In the data rows, 500 means zero.
Here is a table of points, one per row:
[479 540 718 641 601 596 488 455 463 361 385 452 560 596 518 447 585   0 550 431 490 654 365 395
 320 552 374 546 581 544 489 421]
[512 451 384 456 470 566 655 660 643 649 666 613 576 632 618 502 334 597 555 600 716 534 567 326
 601 627 576 413 328 596 390 563]
[525 616 353 516 398 471 360 456 491 495 382 444 608 502 614 549 517 469 622 341 561 618 411 416
 500 487 575 370 158 452 719 338]
[423 504 485 516 511 575 577 116 171 499 557 570 328 657 532 654 444 585 462 490 543 565 404 544
 113 572 174 465 514 652 468 505]
[628 473 532 413 500 589 640 459 587 535 464 373 552 301 184 564 437 608 522 543 471 459 677 684
 474 273 473 487 582 496 609 528]
[547 283 528 231 419 617 429 211 423 304 280 465 614 609 471 740 495 445 475 450 381 511 485 584
 436 451 664 436 681 602 512 661]
[439 488 570 576 360 581 616 505 379 607 508 442 650 243 437 600 512 522 364 409 666 586 388 607
 497 347 383 321 446 319 668 468]
[527 264 604 703 515 487 359 414 527 530 404 519 564 488 553 129 502 626 484 520 640 457 563 523
 619 351 515 542 528 430 388 392]
[564 625 323 412 532 459 611 265 503 618 335 424 620 374 417 510 408 618 622 568 373 676 451 428
 434 541 218 555 440 511 516 580]
[590 672 625 417 429 329 365 464 455 518 503 570 422 583 493 507 391 586 436 501 581 486 427 509
 574 535 662 584 162 635 497 449]
[471 552 475 441 491 341 811 563 660 822 665 238 502 711 636 172 365 691 333 412 301 651  89 524
 186 473 912 447 984 464 640 344]
[455 390 491 546 548 487 429 514 454 566 607 386 535 522 434 191 637 386 566 601 327 361 660 432
 492 589 651 609 505 432 493 594]
[505 429 574 459 643 433 699 515 386 488 460 427 369   0 438 639 588 481 454 618 349 634 526 544
 525 648 607 508 514 554 542 407]
[563 533 569 644  67 441 538 529 261 422 666 607 481 483 417 520 756 413 394 413 406 570 536 537
 657 680 593 345 632 529 569 469]
[418 392 593 554 364 431 669 532 443 330 439 597 472 538 758 462 663 593 395 528 489 407 591 290
 429 506 545 585 553 565 351 613]
[625 443 457 614 357 690 557 520 615 611 500 290 125 542 615 536 580 543 307 454 519 507 446 619
 565 496 425 498 484 451 346 551]
[642 458 520 619 543 594 565 486 371 563 542 555 315 484 381 359 290 356 538 518 407 488 397 425
 574 432 680 398 406 359 529 631]
[610 621 308 450 556 308 398 671 372 421 544 519 442 551 517 407 678 587 482 590 528 522 381 558
 395 319 469 567 465 525 463 656]
[427 737 471 377 426 634 389 473 595 493 432 480 380 318 556 530 543 649 497 543 464 564 544 470
 482 503 712 666 352 458 744 590]
[599 489 835 436 578 467 382 572 496 684 678 624 397 572 523 536 501 363 620 637 447 366 365 549
 505 497 439 633 429 649 576 431]
[631 468 585 543 467 443 376 401 572 579 343 436 499 400 519 550 491 431  80 631 445 321 128 517
 525 662 292 489 561  82 419 545]
[381 550 410 595 608 399 404 495 395 555 517 420 402 576 365 198 613 554 584 454 485 676 526 505
 615 622 538 454 503 435 195 538]
[451 537 419 496 506 557 558 343 386 611 589 513 627 574 534 445 437 328 365 650 416 582 552 430
 420 450 559 598 276 390 603 669]
[655 511 434 491 232 546 729 665 369 442 451 389 468 449 641 586 443 531 787 431 575 383 542 356
 450 486 427 524 544 337 264 330]
[642 757 575 372 387 393 573 500 568 450 520 599 496 461 455 588 500 418 346 661 704 571 489 348
 542 532 564 638 488 478 540 397]
[391 581 485 553 473 552 458 503 706 442 448 651 594 547 552 401 568 589 373 407 390 433 612 408
 523 614 443 550 466 655 507  90]
[621 520 577 501 581 573 667 439 541 551 514 503 351 565 551 518 491 439 489 644  14 457 581 465
 641  94 471 298 457 574 435 447]
[347 510 699 451 565 431 574 456 531 604 194 529 396 518 576 543 464 501 744 573 532 685 491 587
 853 460 576 584 746 423 342 621]
[538 511 583 430 519 440 430 498 371 351 555 595 670 699 419 610 304 513 538 644 532 562 535 778
 566 570 467 603 482 561 643 236]
[313 443 666 520 166 470 557 497 580 491 619 367 412 497 380 497 657 606 431 509 613 615 480 591
 460 457 445 459 402 488 389 572]
[340 664 383 657 410 489 540 399 673 372 573 525 527 400 542 413 440 554 584 375 436 288 529 413
 548 464 526 749 494 480 433 438]
[459 587 414 422 496 681 120 733 335 594 478 372 568 617 584 467 403 419 664 668 540 482 403 344
 565 590 461 449 500 591 660 452]
[437 659 535 508 454 515 438 515 359 328 542 521 691 300 544 504 238 502 391 576 400 510 539 635
 196 509 486 209 493 564 192 643]
[481 358 451 422 654 384 510 491 373 587 519 482 590 441 606 494 520 711 517 433 674 444 445 134
 674 571 460 476 563 607 608 395]
[585 420 618 646 717 349 590 552 505 470 364 486 550 538 545 673 603 550 585 654 448 652 411 517
 350 274 566 535 348 470 603 609]
[735 671 444 441 644 532 410 624 660 540 241 510 530 495 498 586 498 540 427 431 448 515 445 643
 527 569 492 555 542 650 507 697]
[529 458 503 542 410 566 368 278 587 416 634 323 268 533 430 436 631 506 640 624 552 387 446 525
 455 633 432 297 522 411 481 518]
[206 626 519 643 556 401 396 462 419 555 470 416 454 504 566 575 384 431 479 364 655 310 705 372
 498 520 587 599 628 468 555 469]
[793 356 436 526 552 430 442 550 595 669 510 642 532 459 496 455 633 492 557 329 542 574 478 451
 486 522 703 500 342 507 282 424]
[436 469 345 537 477 690 539 596 553 585  21 747 411 484 470 619 418 382 368 766 420 596 518 617
 493 455 547 498 564 497 525 415]
[503 557 519 628 768 503 556 510 585 380 649 216 456 552 498 492 536 396 226 478 589 558 407 477
 660 421 561 594 416 604 310 644]
[380 570 550  17 601 548 349 516 520 486 536 806 641 357 620 525 562 494 545 522 408 495 393 568
 442 294 505 430 494 444 439 517]
[366 367 433 537 464 593 554 573 613 363 563 708 381 532 458 632 533 496 633 351 641 364 489 422
 383 535 682 488 621 387 465 455]
[477 461 514 544 329 597 444 469 515 544 417 525 603 444 392 475 609 754 672 342 383 414 488 372
 569 391 515 692 561 762 436 503]
[396 536 435 623 602 511 572 592 408 471 642 678 517 388 547 492 440 507 494 390 596 324 600 553
 543 634 478 548 713 658 469 330]
[506 360 476 341 431 637 533 440 350 367 578 404 568 535 593 515 500 358 439 495 323 575 459 554
 529 300 463 545 546 355 386 538]
[651 394 738 445 514 534  55 728 631 460 764 504 284 428 564 643 245 637 397 357 290 999 833 233
 394 416 241 576 635 262 599 542]
[706 727 617 501 699 587 670 397 390 528 416 604 680 583 705 500 688 677 460 594 509 517 782 580
 404 568 440 409 550 319 681 677]
[505 550 627 400 469 662 594 736 637 559 307 396 609 556 503 494 587 322 597 415 543 456 620 667
 566 608 440 482 632 631 573 686]
[473 511 443 632 707 694 555 518 566 221 653 620 437 421 551 364 397 537 487 603 499 574 207 558
 611 447 366 418 511 467 710 647]
[475 369 442 641 681 416 408 507 612 580 455 392 481 554 570 487 552 565 568 603 536 477 553 556
 377 622 649 570 414 381 409 369]
[145 461 601 390 578 480 553 529 497 684 407 522 428 584 439 408 521 466 491 125 560 306 639 402
 447 617 411 366 377 559 543 406]
[542 436 523 421 393 500 512 359 554 110 481 413 489 486 309 434 329 422 427 585 694 572 525 508
 410 488 438 181 585 467 613 486]
[512 362 401 466 521 362 530 566 752 509 593 494 736 631 466 581 562 594 508 596 375 459 600 273
 628 733 473 478 410 577 467 427]
[652 620 547 402 568 430 448 273 385 421 575 549 553 537 430 544 113 408 527 344 471 388 510 598
 430 517 427 359 515 490 535 505]
Along one direction, these points spread out more than along any other. How many in every 100 of the points above lie lower along it than each point below? Answers are rounded to whole numbers. More than half of the points above lie lower than the first one.
[487 635 415 370 622 547 551 526 317 386 536 564 537 650 380 580 476 642 405 370 411 581 470 711
 662 596 479 600 304 221 599 406] 60
[531 649 680 568 470 576 534 591 444 417 449 518 465 562   0 500 468 628 468 573 574 403 420 389
 330 514 395 418 539 460 540 611] 67
[478 487 504 702 278 378 457 547 571 443 508 510 486 392 573 523 368 710 617 496 458 466 443 614
 557 612 576 352 411 657 674 612] 36
[495 534  92 474 490   0 571 566 562 484 506 530 389 568 484 520 641 461 481 504 494 466 617 379
 555 357 359 475 565 556 645 454] 29
[422 271 384 567 519 608 419 662 379 535 509 260 470 541 561 519 492 520 345 542 559 300 567 573
 596 434 516 574 569 586 359 436] 29
[326 313 470 595 481 438 547 534 603 575 705 559 593 494 567 663 502 381 649 256 436 282 452 592
 493 589 440 609 536 402 512 625] 29
[551 184 453 331 496 473 535 513 579 485 543 511 363 463 609  90 500 355 514 452 600 560 516 641
 414 546 419 728 422 553 495 507] 33
[436 647 433 460 628 596 374 461 676 616 741 458 591 498 516 676 708 436 596 551 695 469 636 498
 498 434 642 503 605 560 418 260] 20
[415 492 251 643 396 353 391 381 504 745 595 709 573 548 499 552 502 322 525 524 630 639 568 476
 507 522 468 550 613 603 548 683] 35
